In the data rows, the value 50 means zero.
Here are some points:
array([57, 53, 57, 56, 53, 48, 38, 59, 49, 43, 53, 44, 40, 54, 50, 45])
array([75, 45, 53, 56, 52, 59, 51, 63, 55, 57, 48, 61, 37, 66, 71, 52])
array([50, 36, 67, 51, 48, 63, 36, 44, 37, 47, 64, 45, 47, 71, 73, 40])
array([40, 46, 46, 36, 50, 51, 48, 58, 50, 46, 52, 65, 19, 54, 44, 56])
array([55, 54, 51, 53, 44, 46, 52, 48, 51, 51, 48, 59, 38, 55, 44, 42])
array([55, 42, 56, 47, 48, 68, 56, 48, 47, 49, 52, 66, 39, 55, 53, 57])
array([76, 67, 93, 59, 73, 47, 41, 45, 53, 19, 35, 42, 58, 24, 47, 46])
array([50, 51, 50, 44, 31, 51, 42, 44, 54, 54, 48, 49, 40, 56, 51, 79])
array([53, 54, 46, 54, 44, 42, 70, 45, 52, 55, 47, 70, 36, 57, 51, 59])
array([28, 53, 24, 39, 43, 49, 53, 61, 50, 52, 59, 54, 45, 40, 52, 53])
array([36, 48, 6, 49, 45, 48, 54, 71, 65, 66, 57, 43, 44, 43, 57, 36])
array([46, 45, 47, 47, 58, 45, 25, 42, 65, 51, 53, 34, 55, 54, 52, 49])
array([49, 47, 50, 52, 53, 48, 46, 59, 53, 48, 52, 50, 36, 53, 37, 40])
array([52, 56, 48, 41, 42, 50, 66, 38, 60, 48, 47, 54, 35, 63, 52, 56])
array([52, 46, 52, 55, 45, 48, 56, 56, 55, 50, 54, 53, 31, 68, 50, 48])
array([59, 93, 77, 59, 42, 65, 50, 37, 56, 55, 28, 31, 99, 58, 56, 77])
array([51, 38, 63, 57, 59, 67, 56, 44, 53, 49, 56, 31, 99, 66, 66, 59])
array([49, 37, 63, 46, 45, 50, 53, 46, 49, 55, 57, 59, 29, 58, 47, 57])
array([55, 28, 39, 56, 40, 47, 50, 50, 56, 61, 40, 51, 42, 56, 21, 27])
array([39, 39, 61, 58, 48, 50, 87, 34, 50, 77, 47, 57, 51, 55, 47, 62])
array([20, 46, 1, 12, 57, 55, 33, 86, 53, 44, 74, 26, 99, 20, 60, 60])
array([47, 17, 50, 59, 45, 51, 56, 51, 52, 44, 43, 55, 28, 61, 38, 44])
array([47, 22, 36, 69, 47, 49, 31, 76, 32, 26, 42, 38, 33, 72, 52, 16])
array([48, 31, 50, 55, 62, 43, 23, 56, 46, 47, 51, 31, 56, 50, 44, 44])
array([48, 52, 51, 52, 44, 50, 45, 48, 40, 49, 47, 37, 60, 54, 48, 75])
array([55, 46, 50, 51, 51, 53, 48, 54, 48, 38, 53, 51, 56, 56, 47, 53])
array([49, 42, 17, 61, 61, 56, 31, 71, 61, 63, 65, 19, 99, 30, 54, 56])
array([52, 46, 67, 55, 68, 32, 45, 70, 61, 44, 46, 34, 56, 54, 30, 16])
22 more points follow, each with its number after it:
array([55, 55, 53, 46, 46, 49, 53, 53, 51, 53, 60, 60, 30, 60, 54, 56]) 0
array([47, 46, 47, 51, 54, 43, 42, 65, 51, 48, 52, 43, 33, 53, 38, 36]) 1
array([99, 78, 42, 32, 41, 0, 58, 27, 51, 21, 43, 75, 29, 0, 55, 51]) 2
array([55, 6, 68, 57, 49, 58, 55, 56, 51, 52, 48, 54, 18, 63, 42, 53]) 3
array([37, 46, 25, 52, 56, 49, 42, 71, 54, 44, 62, 61, 55, 33, 50, 51]) 4
array([32, 43, 3, 50, 46, 61, 51, 70, 61, 53, 60, 35, 84, 38, 53, 46]) 5
array([0, 52, 0, 55, 64, 40, 35, 99, 58, 73, 84, 0, 96, 5, 54, 29]) 6
array([47, 48, 61, 42, 64, 73, 31, 81, 58, 54, 77, 36, 70, 57, 61, 45]) 7
array([46, 56, 72, 53, 51, 54, 47, 56, 51, 47, 42, 48, 72, 55, 47, 62]) 8
array([74, 65, 51, 53, 54, 51, 75, 39, 51, 40, 48, 60, 37, 44, 52, 56]) 9
array([40, 45, 49, 40, 49, 38, 51, 56, 49, 47, 51, 65, 27, 49, 49, 54]) 10
array([54, 45, 59, 53, 52, 40, 47, 70, 51, 45, 50, 50, 45, 52, 39, 34]) 11
array([34, 62, 49, 55, 59, 56, 30, 55, 60, 47, 56, 4, 99, 53, 49, 55]) 12
array([16, 44, 6, 15, 62, 40, 28, 82, 61, 58, 66, 32, 62, 25, 64, 45]) 13
array([46, 47, 51, 37, 52, 41, 23, 49, 62, 42, 51, 54, 42, 44, 44, 52]) 14
array([46, 48, 50, 53, 54, 28, 50, 61, 52, 45, 52, 52, 37, 46, 40, 35]) 15
array([49, 58, 51, 57, 54, 48, 39, 49, 40, 53, 46, 32, 78, 54, 47, 59]) 16
array([51, 68, 68, 54, 43, 54, 50, 39, 52, 54, 36, 53, 75, 56, 51, 61]) 17
array([71, 48, 86, 53, 50, 27, 60, 46, 48, 28, 39, 65, 39, 30, 58, 53]) 18
array([28, 32, 48, 55, 60, 43, 12, 48, 30, 33, 55, 28, 63, 51, 53, 31]) 19
array([82, 33, 56, 63, 43, 49, 57, 52, 49, 17, 44, 54, 23, 46, 49, 33]) 20
array([55, 62, 40, 35, 46, 99, 22, 0, 26, 77, 41, 44, 61, 34, 58, 42]) 21
Which of these numbered points is nearest to each point below, looking only along the 7 directions in which the first points spread most? Its number follows each.
array([11, 61, 55, 60, 49, 49, 29, 32, 36, 70, 45, 23, 55, 55, 54, 28]) > 16
array([21, 65, 44, 22, 44, 56, 23, 4, 28, 52, 41, 34, 54, 31, 55, 37]) > 14
array([47, 48, 52, 54, 35, 50, 44, 47, 63, 50, 51, 24, 58, 53, 56, 91]) > 21
array([55, 57, 54, 45, 45, 64, 45, 34, 46, 56, 61, 58, 42, 57, 58, 52]) > 0
array([78, 76, 31, 65, 51, 18, 99, 66, 57, 59, 39, 92, 71, 57, 61, 73]) > 9
array([27, 30, 46, 35, 45, 49, 53, 36, 51, 52, 43, 52, 39, 57, 43, 55]) > 10
array([62, 62, 24, 58, 46, 45, 58, 64, 54, 57, 63, 43, 99, 28, 54, 64]) > 5
array([52, 55, 45, 55, 36, 60, 38, 37, 44, 63, 46, 50, 43, 54, 49, 63]) > 21
array([47, 71, 45, 58, 49, 47, 64, 18, 77, 37, 45, 75, 45, 24, 34, 48]) > 9
array([63, 70, 94, 56, 45, 1, 64, 29, 51, 35, 25, 71, 40, 8, 53, 53]) > 18
array([67, 29, 55, 55, 53, 64, 63, 41, 52, 60, 51, 53, 46, 49, 53, 16]) > 11
